In the rows, zero is written as 128.
Families of rows that turns and mirrors carry onto each other, the same ones carrying the whole set onto itself: the rest of each named row's family, in list order:
5 families of 4 rows:
bir: [161 113 126 124 103 145 116 162  95 125 128 149 152 126 132 142 162 125
 138 144 111 123 105 141 146]
puzof: [106 128 135 145 115 146 156 102 146 124 155 148 142 106 117  82 113 121
 152 118 148 121 106 129 141]
Boviv: [112 132 110 137 150 121 122  88 139 128 117 132 160 138 101 128  96 145
 118 133 151 144 151  77 105]
Raka: [ 90 132 126 135 122 140 162  88 127 121 162 140 142 131 116 106 113 126
 150  98 149 141 113 117 127]
dul: [123 133 127 153 166 115 128  99 139 117 111 113 146 126  98 144  95 153
 134 129 150 148 144  87 103]
sem: [125 156 146 104 157 138 101 125 110 108 102 115  96 124 142 169 144 119
  99 140  91 124 115 120 126]
Rufez: [121 145 158 120 146 131 103 126  99 101 115  96  98 124 123 168 138 135
  77 145 104 117 119 121 135]
bomob: [108 143 129 147 153 114 142  92 139 133 118 136 127 112 119 143  81 140
 101 129 142 131 150  65 109]
mufo: [100 127 135 139 112 129 155 105 143 133 161 147 141 118 118  83 109 109
 157 113 142 121 117 107 129]
Tatu: [110 114 120 151 109 140 154 106 145 139 169 138 141 130 101  92 106 137
 141 109 144 120 118 125 151]
pez: [171 137 118 125 117 132 116 167  98 128 134 148 138 116 157 133 141 116
 132 135 109 142  98 147 146]
Sig: [ 90 130 111 133 106 124 147  87 131 118 172 130 156 104 122 102 117 116
 150 116 133 135 120 127 129]
pef: [163 121 117 127 114 138 131 163 101 130 130 156 140 115 158 128 140 124
 142 159 115 137 107 145 155]
mobak: [143 141 156 113 140 126  88 139 124 118 120 116  95 121 124 149 145 127
  86 143  80 102 116 122 145]
susob: [169 146 133 137 104 132 126 167  93 154 117 141 136 126 153 129 131 114
 125 145 123 111 100 137 148]
mesov: [141 148 152 109 134 122  93 131 102  99 124 107 105 127 121 171 142 140
  80 133  95 129 115 125 130]
gofi: [170 125 133 131 108 130 133 174  96 141 124 149 119 111 149 157 137 119
 131 136 104 118 105 131 143]
vapi: [112 131 136 141 139 111 137  93 144 138 114 115 135 143  95 143  86 144
 125 132 141 120 155  75 101]
terum: [133 131 176 100 126 128 107 141 123 100 120 120  89 133 129 151 126 132
  82 148  90 119 128 122 131]
tum: [108 130 130 147 144 121 137  92 138 129 105 117 145 128 109 156  79 146
 105 137 134 123 161  86 105]

Which other rows belong to the same family as bir? sem, bomob, Tatu
Which other rows belong to the same family as gofi? Boviv, Raka, mobak
Which other rows belong to the same family as mufo? pez, mesov, vapi
Which other rows belong to the same family as tum? puzof, Rufez, pef

Families of rows that turns and mirrors carry onto each other, the same ones carrying the whole set onto itself: the rest of each named row's family, in list order:
4 families of 8 rows:
Tugas: [ 98 147 117 181 157 148 146 120 127 126 121  93 106 157 133 102 121 113
 147 142 133  89 146 156 114  95 171 177]
mami: [ 98 161 105 153 162 108 126 104 128 156 133 112  89 163 113 129  99  91
 140 149 115  78 170 154 123 107 141 150]
famit: [ 61 121  76 165 163  67 141  81 126 148 133 131 109 167 112 129 106 132
 160 127 132 114 130 144 159 126 138 151]
Puvem: [ 91  86 123 102  75  90 115 110 140 146  91 118 117 131 124 152 133 151
 125 117 130 109 161 149 169 101 150 135]
rad: [ 86 149 110 142 183 112 126 104 131 155 136 112 105 158 113 118 101 105
 141 153 117  81 161 156 114 104 127 134]
Bam: [ 58 125  81 184 162 128 168 115 131 128 116 120 127 131 123  96 108 138
 163 112 128 116 138 148 156 120 169 189]
sal: [ 93 159 104 177 154 148 152 139 130 139 117 106 108 145 117 100 109 105
 146 127 123  90 154 151 123 103 174 186]
zogo: [ 54 127  82 156 173  76 144  75 127 140 143 129 115 145 114 120  98 133
 163 124 136 105 149 147 169 120 132 157]
Dogun: [ 75  80 137 130  90 127  98 123 147 131  93 126 108 123  80 151 137 123
 104 141 139 101 154 139 138  91 141 134]
Sizu: [ 84 147 106 157 170 103 119  80 130 152 142 108  96 159 129 122 107 101
 139 159 122  82 174 154 131 112 132 140]
goguv: [ 88 152 109 161 171 149 151 138 130 143 119 101 122 147 128  85 115 119
 145 136 120  91 152 154 109 105 164 167]
bor: [ 61 128  83 142 181  77 142  98 133 158 135 131 124 152 107 119  93 129
 161 122 126 106 141 150 155 117 126 140]
Vinul: [ 63 132  83 161 169 113 167 131 132 147 118 121 140 140 122  87 109 144
 164 105 128 116 133 148 151 118 162 173]
rivo: [ 62 114 119 141  89 135 117 104 119  96  95 140 105 122  78 123 153 153
 103 147 137  91 157 113 100 119 145 158]
sezel: [ 89 146 105 185 160 155 144 121 134 141 115  99 108 145 138  99 118 106
 139 148 114  93 163 154 118 112 169 172]
kuzu: [ 76 120 113  95  74 108 125 102 103 107  84 125 117 133 134 105 145 175
 135 111 134 100 175 140 151 116 166 166]
Gaku: [ 67 145  81 148 163  65 139  91 123 156 142 134 105 158 102 126  95 119
 158 120 130  99 151 144 161 124 135 156]
des: [ 93 101 106 121  79  93 105 109 145 139  85 131 128 127 146 151 129 160
 133 119 121 100 173 135 176 114 152 129]
kur: [ 96 102 116 122  69  94 120 103 139 133  90 121 133 131 141 155 132 157
 131 109 135 106 169 138 175  92 142 146]
Buro: [ 59  89 121 137  92 133  84 116 136 118  80 143 109 131  79 146 131 116
 110 139 135 101 165 134 143  93 134 136]
lano: [ 79  93 111 115  74 100  99 111 134 138  77 130 126 140 130 145 129 139
 130 111 131 111 174 146 182  96 146 139]
guv: [ 78 125 112 110  83 103 124 102 115 103 101 130 122 119 136 102 149 191
 132 121 139  87 171 121 143 133 168 158]
dezit: [ 78 106 120  92  76  97 138 105 112 118  97 120 112 124 120 110 151 185
 126 117 136 103 157 138 141 127 170 162]
laka: [ 86 126 112 108  72 109 143  93 108 100  92 124 116 125 129 119 147 188
 129 120 128  94 165 127 130 122 160 169]
Ruga: [ 61 114 127 136 103 144 108 111 126  82 101 141 109 106  84 114 143 159
 116 144 146  78 161 115 113 113 153 155]
visi: [ 76  89 121 148  98 133  89 119 156 118  86 141 116 115  94 163 122 128
 117 141 128  91 162 129 145  95 137 126]
Lek: [ 56 115 122 118  91 140 110 105 104  88  87 139 100 125  83 106 146 151
 114 139 138  90 167 128 112 115 154 164]
zol: [ 62 143  80 172 156 105 166 125 125 138 125 128 124 141 106  96 106 133
 164  99 138 111 137 141 160 119 168 192]
nitev: [ 62 101 134 120  92 134 122 117 120 102  99 129 102 116  75 109 155 156
 105 140 144  96 150 128 108 117 161 160]
zuku: [ 72  91 123 154  84 120  94 113 151 129  93 137 124 129  90 158 138 122
 105 137 144 103 161 123 146  89 127 135]
Led: [ 94 141 107 158 168 104 126  81 125 141 132 109  85 171 118 140 103 105
 146 159 118  84 152 157 117 104 135 141]
koza: [ 66 127  86 188 152 112 161 120 128 133 121 115 129 153 127  92 124 140
 161 110 145 118 125 143 155 116 174 186]

Which other rows belong to the same family as famit? Tugas, des, guv, Ruga, visi, Led, koza
Which other rows belong to the same family as rivo? Bam, zogo, Sizu, sezel, kur, laka, zuku

Families of rows that turns and mirrors carry onto each other, the same ones carrying the whole set onto itself: the rest of each named row's family, in list order:
5 families of 8 rows:
paru: [154 171 164 113 117 107 164 130 123 122 162 133 141 173 119 105 122 105
  98 164 167 141 182 121 129 123 128]
Tes: [124 154 140 117  90 121 162 119 114 138 140 121 148 156  81 101 107  99
 100 116 127 134 162 127 133 140 108]
pugi: [184 184 126 167 115 126 129 149  95 123 141 131  84 137 117 143 133 113
 134 118 109 100 131 175 153 101  92]
bop: [172 192 120 144 117 115 144 139  81 100 157 192  82 143 140 137 147 112
 118 145 120 127 163 158 162  80 104]
Mava: [132 163 159 126 101 133 145 113 116 107 133 106 141 135  91 118 106 102
 106 164 126 139 140 111 144 141  86]
gozi: [137 180 176 133 107  95 166  92 110 105 167 141 133 154 106 129 108 105
 110 169 141 153 185 121 156 125 101]
pidin: [164 162 131 177 117 161 136 141  60 110 159 139 117 118 117 143 138 104
 131 124  94 127 126 176 176 126 107]
Pogun: [145 137 152 141 104 120 137 119 128  88 121 143 153 140  71 117 115 104
  90 151 132 127 172 131 136 150 116]
makon: [181 195 142 162 118 142 136 134  60 100 178 169  90 126 129 154 166  98
 117 158 115 119 166 145 162  99 125]
Farol: [120 154 138 153  92 115 147 126 131 115 130 115 132 134  64 130 112 112
 100 142 130 120 167 127 143 152 107]
talek: [177 163 127 129 134 104 133 137  69  99 161 163  88 145 122 149 146 106
 129 137 118 106 151 177 164  80 105]
netu: [166 158 159 132 110  96 155 122 111  96 137 156 144 160 108 113 123 118
  98 169 163 167 184 118 160 108 110]
nufot: [114 159 168 148 108 129 138 136  88  74 160 145 123 154 112 117 154  92
 130 114  89 112 149  82 138 129 117]
futif: [114 169 139 151  94 125 136 119 104 103 105 115 141 124  94 126 118 107
  85 140 133 114 178 142 135 154 117]
soron: [135 164 156 141  95 122 149 126 108 106 152 143 115 158 105 149 165 112
 133  90 102 113 135  70 138 109 124]
sab: [157 191 130 168  73 129 179  96  74 107 139 149 108 127 104 116 180  73
 116 139 159 104 127 147 146 116 140]
bodet: [167 158 134 164  91 129 153 105  97 106 149 138 151 136 149 132 150 101
  87 131 174 118 106 182 156 147 141]
mavo: [128 156 149 147  88 123 148 160  98 107 162 144 112 191 102 114 166  94
 111  92 119 119 150  85 155 116 127]
bupum: [135 153 175 152 119 112 120 137 108  87 192 132 138 194 141 134 156 127
 118 110 146 142 126 133 168 119 118]
Nezin: [163 184 124 133  89 133 190  93  78 110 141 178 106 120 102 133 174 100
 106 114 172 103 142 125 157 136 131]
kavu: [151 157 177 130 124 107 120 141 130  98 183 126 128 177 138 133 155 119
 132 113 130 113 111 110 152 114 123]
rotom: [160 178 121 169 130 130 119 145  99 120 147 116 119 116 127 140 120 133
 156 116 105 100 146 151 151 126 106]
serif: [166 149 136 169 101 133 157  95  71 114 168 158 136 127 117 115 142  96
 124 144 184 114 102 171 161 126 142]
Rog: [148 189 122 124 122  96 124 141  72 101 162 165 103 140 142 127 163 111
 119 144 113 132 170 147 181  80 102]
fof: [167 174 117 160 124 135 124 156  83  99 144 121 116 121 110 152 114 108
 133 114 114  92 133 178 162 121 109]
laluk: [152 127 163 166 115 122 130 147 107 102 185 143 141 198 135 123 133 116
 125 105 138 122 148 109 140 122 146]
Zev: [158 171 169 150 103  97 165 135 134 110 138 165 134 151  83 112 122 106
  88 157 153 154 180 122 170 138 112]
zeg: [154 163 109 120 103 131 182  93  67 130 130 147 106 136 118 118 177  90
 104 140 160  98 156 147 163 115 146]
Moror: [142 160 172 150 127 102 138 165  91  99 199 122 139 168 149 142 165 119
 131 115 149 131 125 144 148 119 129]
poki: [176 146 150 164  99 137 178  92  86 102 132 159 134 133 131 132 156 107
  93 117 172 125 128 175 174 157 131]
vike: [185 190 118 134 132 134 164 139  76 101 160 156 100 152 149 152 142 105
 117 135 113 118 185 166 186 112 120]
zudaf: [143 189 138 141  88 125 175 104  86 126 151 172 125 117  87 146 176  95
  94 120 168 113 160 121 147 134 161]
tesat: [156 153 142 162 102 151 155 117  95 110 135 144 165 140 133 113 159 114
  96 129 175 154 115 172 148 147 142]
Teno: [140 170 192 175 115 111 123 146  99  99 196 152 138 168 142 114 126 109
 122 120 126 140 138 104 170 128 117]
Pagu: [175 174 101 142 113 167 120 139  88 126 152 141 105 132 132 148 120 111
 103 125 100 100 144 160 170 128 106]
nedi: [171 171 142 147  81 137 163  97  91 112 133 165 108 116 112 146 174  90
  70 134 169  95 135 135 161 145 140]
zut: [177 167 124 167  98 139 152  96  89 154 144 123 130 143 139 114 137 111
 105 129 177 109 133 175 165 134 141]
bura: [134 168 166 130  97 103 140 112 113 100 168 145 115 180 112 127 165 112
 137  76 100 120 137 108 153 107 108]
fuv: [152 168 159 137 123 103 166 127  98 122 133 176 133 133 124 115 111 126
  96 163 173 158 179 119 172 125 117]
Dop: [137 170 144 139  85 127 136 128  80 120 164 157 115 149 111 132 172 117
 131  79 106 122 135  95 118 103 106]

Which other rows belong to the same family as mavo? Mava, gozi, sab, serif, laluk, vike, Pagu
Which other rows belong to the same family as Zev? pugi, Pogun, talek, kavu, poki, nedi, bura
Which other rows belong to the same family as fuv? futif, rotom, Rog, Moror, zudaf, tesat, Dop

Families of rows that turns and mirrors carry onto each other, the same ones carrying the whole set onto itself: the rest of each named row's family, in list order:
5 families of 6 rows:
Fol: [130  95 112  94  91 161 139 123 190 155 124 158  85 100 136 160 137 105
 160 172 149 163 129 123]
nereb: [127 134 101  62  91 145 154 179 166 155 168 178  83 126 131 110 159 115
 208 138 172 169 138 108]
gev: [111  98  98  61  92 136 160 127 204 163 126 148 106  80 124 118 191  84
 139 149 111 137 122 103]
Mutuf: [113 141  74  81 110 156 157 170 158 158 172 139 111  97  98 106 147  95
 197  85 174 146 122 109]
Gelo: [ 98 152 124  88 104 114 160 131 163 147 156 142 112 118 144 127 118 113
 157 115 111 161 188  71]
Dusi: [121  83 103  98  96 130 145 129 187 150 107 167  92  74 102 165 143  99
 173 149 144 149 124 125]
mazim: [103 127  73  66  79 113 160 130 138 128 191 154  77 105 127 124  96  72
 178 135 105 151 168  99]
rone: [ 97  94 104 104 112 125 151 122 184 131 113 170  71  78 104 159 154  86
 179 142 152 150 112 114]
likar: [124 134  74  65 104 155 153 174 155 161 166 145  88 105  99 117 149 108
 174  97 171 150  83 103]
ger: [108 148 115  72 126 112 166 143 161 127 160 138 111 107 127 126 105 102
 156  88 112 170 165  62]
bedep: [115 107 104  69  85 146 147 116 200 150 125 159 109  93 121 133 156  74
 109 140 102 146 120 118]
Tota: [ 82 134 110 117 108 132 140 130 162 119 152 154 114 115 112 152 106 107
 174 128 114 175 159  64]
rul: [132 138 117  75  98 156 181 154 176 158 173 158 104 119 127 100 143 141
 190 129 153 186 111  79]
zilu: [114  96 120 117 100 114 141 129 189 145 126 151  96  96 111 163 168  99
 150 138 148 152 126 129]
tusup: [107  97  84  56  55 127 151 117 182 156 128 174  97  84  97 133 140  71
 135 142  98 160 120 119]
fifib: [126 107 112  70 100 145 163 128 200 165 142 154  98  78 119 127 168  64
 116 140  99 133 131  96]
ponul: [108 131 129  90 123 117 161 113 181 146 165 133 113 103 131 122 111  87
 155  93 119 171 159  56]
Zeviz: [ 96 133  78  92  87 126 162 117 107 164 165 152  91 106  98 113  98  75
 154 104 124 159 145  81]
pelit: [133 126  56  64 108 154 164 158 139 148 165 153 103 100  97 110 154  96
 201  91 153 155 101 123]
Nog: [ 82 136  84  81  80 123 160 126 118 142 178 166  89 115 136 120  95  80
 175 123 101 154 153  87]
ved: [115  90  98  61 105 134 161 128 180 163 103 139 110  83 112 128 159  76
 131 129  99 140 111 113]
gupe: [112 144  78  79 115 145 170 178 158 153 159 144  89  86  79 108 142  95
 178 103 171 145  99 114]
Fir: [144 126  53  57  93 167 149 166 171 175 158 163  98  99  99 105 151 107
 157  93 142 141 109  85]
dazus: [ 94 131 122  95 107 119 158 125 162 150 153 131 116 111 108 131 112  89
 159 109 108 184 175  52]
binun: [111  89  96 113 112 120 152 125 166 134 121 157  70  82 120 175 157  82
 155 142 129 153 127 122]
Gegir: [ 88 108 100  68  77 110 164 109 134 130 170 150  83 113 129 127  99  70
 174 128 122 138 174  92]
bif: [129 135  71  60  97 162 166 155 188 154 164 163  77 117 150  90 142 104
 207 139 153 182 145 108]
leg: [149 130  79  64  92 163 177 153 167 157 171 169  87 122 125  90 152 124
 200 135 159 178 144  96]
kabon: [ 99 115  90  56  86 137 169 122 126 138 165 152  89 128 125 120 108  57
 169 108  94 155 170  83]
dud: [139 128  94  56  99 160 177 177 177 159 160 176  83 114 140  93 158  92
 191 137 153 187 128 124]

Which other rows belong to the same family as binun? gev, Mutuf, ger, Gegir, dud
Which other rows belong to the same family as tusup? Fol, Tota, rul, Zeviz, Fir
Which other rows belong to the same family as Dusi? likar, bedep, Nog, dazus, leg

Families of rows that turns and mirrors carry onto each other, the same ones carrying the whole set onto itself: the rest of each named row's family, in list order:
4 families of 8 rows:
Gesi: [149 158 115 144 144 142 140 119 146 148 120 180  32 151 106 111 118 174
 155 181 123 123 159 151]
Nudur: [143 100 159  76 149  94 144 162 118 158 137 178 106 118 117 147 144 142
 161 139  83  99 122 148]
tud: [152  90 118 152 187 130 121 144 114 150  92 146  66 127  85 100 112 155
 148 160 108 122 155 141]
kazim: [156  91 113 153 182 135 128 147 114 157  96 147  72 126  91 102 104 158
 142 166 116 126 152 142]
dezag: [167 133 111 141 165 134 104 130 134 134  99 195  27 138 102 126 127 156
 154 175 137 139 138 147]
Zudo: [103 125 166  94 143 104 140 173 108 167 153 153 115 125 118 148 130 169
 162 142  98  89 135 148]
Resi: [158 143 102 141 143 138 121 127 135 140 129 172  32 153  94 126 121 167
 170 154 139 155 152 138]
Rek: [130 147 136 100 144 118 121 184  98 157 106 181  73 121 139 172 161 181
 188 127 105 119  95 147]
gadot: [123 123 114 148 186 130 116 171 143 167 110 140  63 128  74  95 100 163
 151 177 132 113 141 140]
bivo: [140 156 120 136 160 134 128 112 151 140 114 184  26 146  95 109 133 165
 163 180 113 117 161 147]
gufef: [128 147 128  90 156 121 125 180 105 166 109 190  83 112 137 174 162 178
 180 148 115 125  88 143]
bok: [147 104 124 145 186 126 123 152 129 161 118 137  56 124  75  92 119 174
 157 133 118 134 165 132]
fupo: [134 168 134 102 130 123 100 173 119 179 113 163  49 102 143 170 162 180
 173 143  90 105 110 149]
Zabar: [150 106 114 140 188 133 132 152 133 173 122 144  68 118  79  95 112 176
 146 153 133 142 158 131]
Piguz: [137 170 121  97 133 103 118 178 114 165 112 182  93 115 140 174 151 173
 178 180  98 106 106 158]
rageb: [128 184 138  92 134 111 128 189 123 163 135 190  90 126 129 163 165 183
 175 156 111 113 123 152]
Muva: [129 118 147  88 139  90 131 151 123 176 143 142  92 103 106 156 132 133
 148 155  72  83 122 145]
burim: [132 116 168  98 136  93 130 168 109 172 137 157 104 108 141 150 117 172
 152 154  93  78 123 160]
pofa: [133 169 124  93 140 127 106 170 126 189 116 172  60  94 143 172 161 178
 166 164 101 110 104 145]
feduv: [126 123 122 157 174 127 112 174 136 158 108 131  53 137  76  92 100 166
 158 156 121 108 148 144]
Kati: [138 120 143  97 122  98 141 158 118 183 148 137  97 108 117 157 118 141
 141 154  80  88 121 150]
Fani: [172 134 114 148 154 135 105 134 129 132  99 188  23 144 107 125 122 160
 156 164 135 138 141 149]
zogi: [146 120 119 147 179 116 111 149 129 173 117 120  73 136  70  99  97 156
 165 131 105 137 130 139]
lunu: [161 155 125 120 167 136 105 100 154 162 121 185  32 139 104 113 133 169
 173 152 112 149 140 144]
gov: [ 99 125 163  88 153 103 139 169 113 169 153 159 119 120 114 149 135 165
 160 152 100  90 132 145]
vabu: [151 102 154  83 133 101 155 169 114 166 142 174 112 122 128 149 129 150
 153 140  93 104 120 152]
rotef: [145 121 111 138 188 120 116 146 135 182 119 129  83 128  69 102  96 154
 157 152 117 143 123 136]
Ner: [148 141 102 129 163 132 113 118 143 138 126 180  31 145  82 126 133 158
 174 164 135 153 150 133]
Tisib: [124 182 144  91 138 106 121 187 123 156 132 189  84 127 123 162 172 180
 181 149 103 109 126 151]
kimo: [122 114 168  87 157  87 122 159 117 169 133 166 103  99 129 149 130 162
 155 164  89  76 121 154]
Nop: [171 158 121 129 150 144 115 107 148 168 126 180  37 144 116 114 119 178
 166 151 121 154 139 148]
gidol: [134 169 132 102 131  96 109 177 109 153 107 176  80 121 137 171 158 172
 190 161  83  98 113 159]

Which other rows belong to the same family as Rek? Gesi, Nudur, gadot, bivo, gufef, feduv, vabu
Which other rows belong to the same family as fupo? Muva, pofa, Kati, zogi, lunu, rotef, Nop
Which other rows belong to the same family as tud? kazim, dezag, Zudo, rageb, Fani, gov, Tisib

